Rotation paths and how fast each direction turns (degrees each step)
Each turn is a multiple of 5 degrees from 10 to 175, or 0.
Each row of a path follows its step; steps can be skipped.
Path 1:
step 1: [-22 -14  14   9 -16  28  -3  -5 -12  -4  20  -8 -26   4  -5  -9   3  36
 -25   9   0   9   2  19   6  -1  11  -2  -8  -7   9  -5  -3  13  -5 -10
  25 -21 -17  -2 -24 -17  14  19  -4   4 -41 -16   4 -31 -41 -19  -4  17
 -10 -16  -4   8 -15  19  -1  -4]
step 3: [ 25   5  24   0   6   7 -20  15 -13  10  15  -2  34  33  13  11  -8 -33
 -24  -8  11  10  -7  12 -13   0   3   4   7  10  -6 -16   2  15  13  -7
 -26   2   0  26  25   2  27   0  19  -9 -16 -15  11  -4 -31  23  21  21
 -21  -6  -6  -3  13  10  16  -7]
step 4: [-23  -9  11 -25  13 -18  26  10 -12  13   6  17   6  26   5  11 -13   0
  10 -12 -27 -16 -14 -17  13 -23 -30   3   6  20  -3   1   1   3  -7   5
  -6  -5 -24   8   8  36  -3   2  19   1 -12  30 -27   9   8  15 -28 -20
  12 -17  17  28   1  -3   1   5]
step 6: [-12   4  10 -17 -21   8  15  -6  12   7  38   8 -28 -11  17   8 -13  19
  -7   2 -21   8  18 -17   9  -5   5   2   4  11  21   0 -16  18  -8  25
   4 -27   0 -19 -52  -8 -17  10  15 -19  -7  -3  25 -26  -6   0  12   4
  10 -13  11  -8   5   1 -19   2]
step 8: [ 20  12   9  19   5   3 -13  22   3 -12  17   6  28  20   7 -18   0 -14
 -10 -18   2   6 -10  13  -5  11   4   5 -12  -6   0   3 -16   0  20   7
 -37 -43 -21  14   7 -30   1 -10  -4   1 -14 -10  15 -27  -1  -6  23  -4
 -16 -19  25 -11 -39  -7   2  -6]
step 9: [  1   6   9  -9  18 -38  31 -13   2  25   7 -10   7  27  -4   4  -5 -28
 -12 -13  16  -5 -24   4   3  -1  -9  16   2   0   8 -24  18  11  18 -34
  34 -11 -10   5 -11  18   6  10 -13  25 -24  -2 -28  -2  12   4  -9 -21
   1   2  12  27  -3  -6  12   6]
step 10: [-17   1  13  21  14 -10 -18  -2   0   5 -13 -26  32  -7  10  13   6  15
  30 -26  -4  26  14 -11  28 -27 -14   9   4   8  11 -10   0 -11  18  14
 -11   5  -6  -5  20 -18  23   5 -15  -6   8  18   0   2 -31   8   7  18
  19   7 -14  20  -2 -20  32  14]
step 11: [ -4  16   4  -4 -12  -9  27   6  11  10  20  19  -8  -7   2  15 -24   2
 -23  -2  -9 -21   0 -24  21   8  20   0   1  35  22 -26  -7   2  14   3
  -3 -17  28 -23  -3  41   3   9  15 -12  24  20  16   2 -15   4  16 -14
  10  16 -17 -10  19 -13 -12  -8]
step 13: [-14  27  -8  25 -18  11 -11  10  -9   2  34  15 -13   1 -10 -48 -19 -11
  13 -10  -9 -13 -25 -12   1  19 -16  -1 -17  12 -11  12  -5   4  -7  15
 -14 -23 -22  -9  -6 -12   9 -27 -15   4  20 -13  16 -11  13 -33  -9  -8
  -6   8   9  -8 -15   6  -9 -16]
Directions:
[-3  5 -5  1  4  0  9  3 -3  7  2  1  3 -4  8  5 -4  0  3  2 -9  3  5  2
 -1 -3  4  5 -2 -5 -2  1  8  0  4  1 -1 -3  3  8  3 -2 10 -1  6  1 -2 -7
 -6  7  2 -1  2 -2  0  2 -2  0 -4 -1  1  1] => 60
[  5  -3   1   2   3   3  -1   4 -12  -3  -2  12   3   0  -9   4   1   0
  -2   3  -5 -10  -1   3   0  -2  -1   2  -3  -4   3  -1   2   2  -1  -4
  -2  -8  -3   3   5  -1  -3   5  -5   1   1   5  -5   1   2  -1   4   1
  -1  -2   1   1   0  -1  -9   3] => 90
[  1   2  -4   2   6   0   1   2  -3  -1  -2  -1   2   8   3   5  -2   1
   4   1   2  -3   0  -1   3   4  -5   5   0   6   1   2   0   2  -3   4
   0   0   2   6  -4   4  -6   1  -4  -4  -3   4  -9   2  -5   6   2  -1
  -4   6  -1  -4   6 -10  12   0] => 60
[-4  8  6 -4 -6  3  0  6  3 -1  2 -8 -6 -3 -2  1 -4 -4  2  4 -5 -7  0  2
 -7  4  5  4  2  2  6 -3 -4 -2 -2  5 -4  1 -9  1  1 -4 -1  1  0 -6 -1  6
 -6  0 -2 -4  3 -3  1 -2  0  8 -4 -1  3 -5] => 155
[ 0  3 -6 -3 -1  5  4  4 -9  3  4  0 -2  6 -6  6  3 -1  2 -3  0  7  3  4
 -6 -5 -2 -5  1 -1 -3  3 -3  3 -4  7  3  4  2  4  3  3 -7 -5  5 -1 -6  2
  3 -1 -1  4 -2  6 -1 -6 -1  5  1  6 -3 -8] => 25
Path 2:
step 1: [  4  30  20 -14   8  23  -1  -6  46  11   3 -36  -4   4  -9  -1   7  26
 -17 -25  -5   3  24  11   4  -5  13  24 -23  -2   7  -5 -22  16  15 -37
 -16  17 -18   5  12 -17   6 -16 -11 -17 -18  26  -8  -8 -11  12  -4  -9
   3  15 -11   7 -12  -6  15 -12]
step 2: [ 13  -5  15  27 -13  -7  22  18  -9 -36   7 -43   2   2 -12 -30   2  -1
   1   2 -20   3   3  -5   9  -5   8  17 -22 -20 -12  -9  -7  11  14 -16
  27  30  13   3 -25  17   2 -19   8 -17  14 -31  -3 -18 -12   9 -10  -4
  24  24   4  -1  -4 -20   7   1]
step 4: [ -7  -3   5 -21 -37 -10  -3  24  43  -2  12   0  19   6  20 -19  -8 -19
   3 -24  -1  16   8   9 -34   8 -29  26  -9 -13  10   6  -1   0  -4  -7
   9   0   0  -9  23 -10  10 -29 -22  -2   9  -1 -16  15 -18   6   0 -27
  10  18  10  17  10 -24   2 -11]
step 5: [ 22 -13  30 -11   5   2  -2   4  20  -4  16 -20 -11  22   2 -30   4   3
  -2  -3  34   3   1  -9   3  -8   2   8 -12 -43 -15  -7  -1 -19  30 -15
   6 -15 -12 -10 -23 -22   4 -21 -23  -2   4 -39   5   2  -6   0 -11  13
   8 -24   0 -23  29  11  -9  -7]
step 7: [  2  -6  11  -3  -7  -4   4  -9  21  -3  17   7  19  -4   9 -30 -20  16
   5  10   0  -7  12  23  15  11   0  13 -25 -11 -24 -28 -31  19  15  13
   3   5  29   7   6   7 -17 -12 -20 -17  -2  -2  -9 -12 -38   1   2 -16
 -34   9 -39   4   0 -23  -9   5]
step 8: [ 20 -13  10  14  35   2   2  -3 -26   1   6  -9  -9  -4  -6 -46  28 -22
   6  -7 -11  22  15  15  -1   8  -8   8   7 -16  -7 -22  -8 -19   4  -5
 -11   2 -10  -9 -15   3  -8 -27 -31   5  -4  15  24  21 -29  11  15 -15
  28  17 -14  21  18   8  -9  16]
step 9: [  2 -35  33   9  17  20 -16 -35  27 -30 -16   4   5  17   3 -23   1 -25
  -2  -1 -16  13 -11 -13 -15   0   1  10 -14 -17  -6  31  -7   7   8  18
  -2   1   9  12   7 -15   7 -15  10   3  19  22  -4  21  10  -4 -35 -30
  -2   5  -9  13   9  -5 -10  -7]
step 12: [ 30  -5  16   2 -14 -15  11  -7  -4   1 -19 -10  -1  24  18 -22  13  30
  -9  13 -32  -7  26  -6   5   7  27  -6  15 -23 -28  -5  -9  15 -11 -10
  -9   5  26   5  -2   9   3 -31  -1  23  -8   2 -22  24  23  -1 -19 -34
 -22  14  -2   1   7 -16   2   3]
step 13: [-12  16  21 -12  -3  -2  10   8  30   9   7  -5  -2 -20  25 -11  12  -5
   2  18  -2  42  11  13  16  12  -9   2   0 -16 -15 -23   6 -16  -6  31
  12  12 -24 -19  17 -12  12 -30  -5   7  20   2 -16  12   4  17  -1 -13
   5  29  -2  18  -5 -37 -23 -10]
Directions:
[ -1  -4   1  -2   6  -4   2  -2  -5   0   2 -11  -4  10  -6  -3  -3  -5
   4   3  -4  -1   5  -2  -6   4  -3  -1   7  -4   1  -1   2  -4   8   3
   3   0  -5   3  -7   9  -1   4  -1  -1   0  -3   8  -2   2  -1  -2   3
   1  -1   4  -3  -1   1   1   1] => 120
[-10   3   3  -3  -6   2   2   0   0   4   3   1   5  -4   7   2  -4  -4
  -3   5  -4  -1   2   6   0   9  -1   2   6  -1   3   5  -3  -1   1   4
   3   3  -2   5   0   0  -4  -3   3  -1  -2   5   0  -3  -4   6  -1  10
  -8   2  -1   0   3   5  -5  -6] => 110
[ 2  3  4 -1  7  0  5  1  1  4  4  6 -5  2 -4 -4  3  3 -3 -5 -5 -4 11  1
  1  1 -2 -3 -2  9  1  2  0 -1  2 -5 -4 -1 -1 -2  3  8 -2 -7  0  4 -2  4
 -9  1  3  2  3  4  2 -8  1 -8  4  3 -4  1] => 160
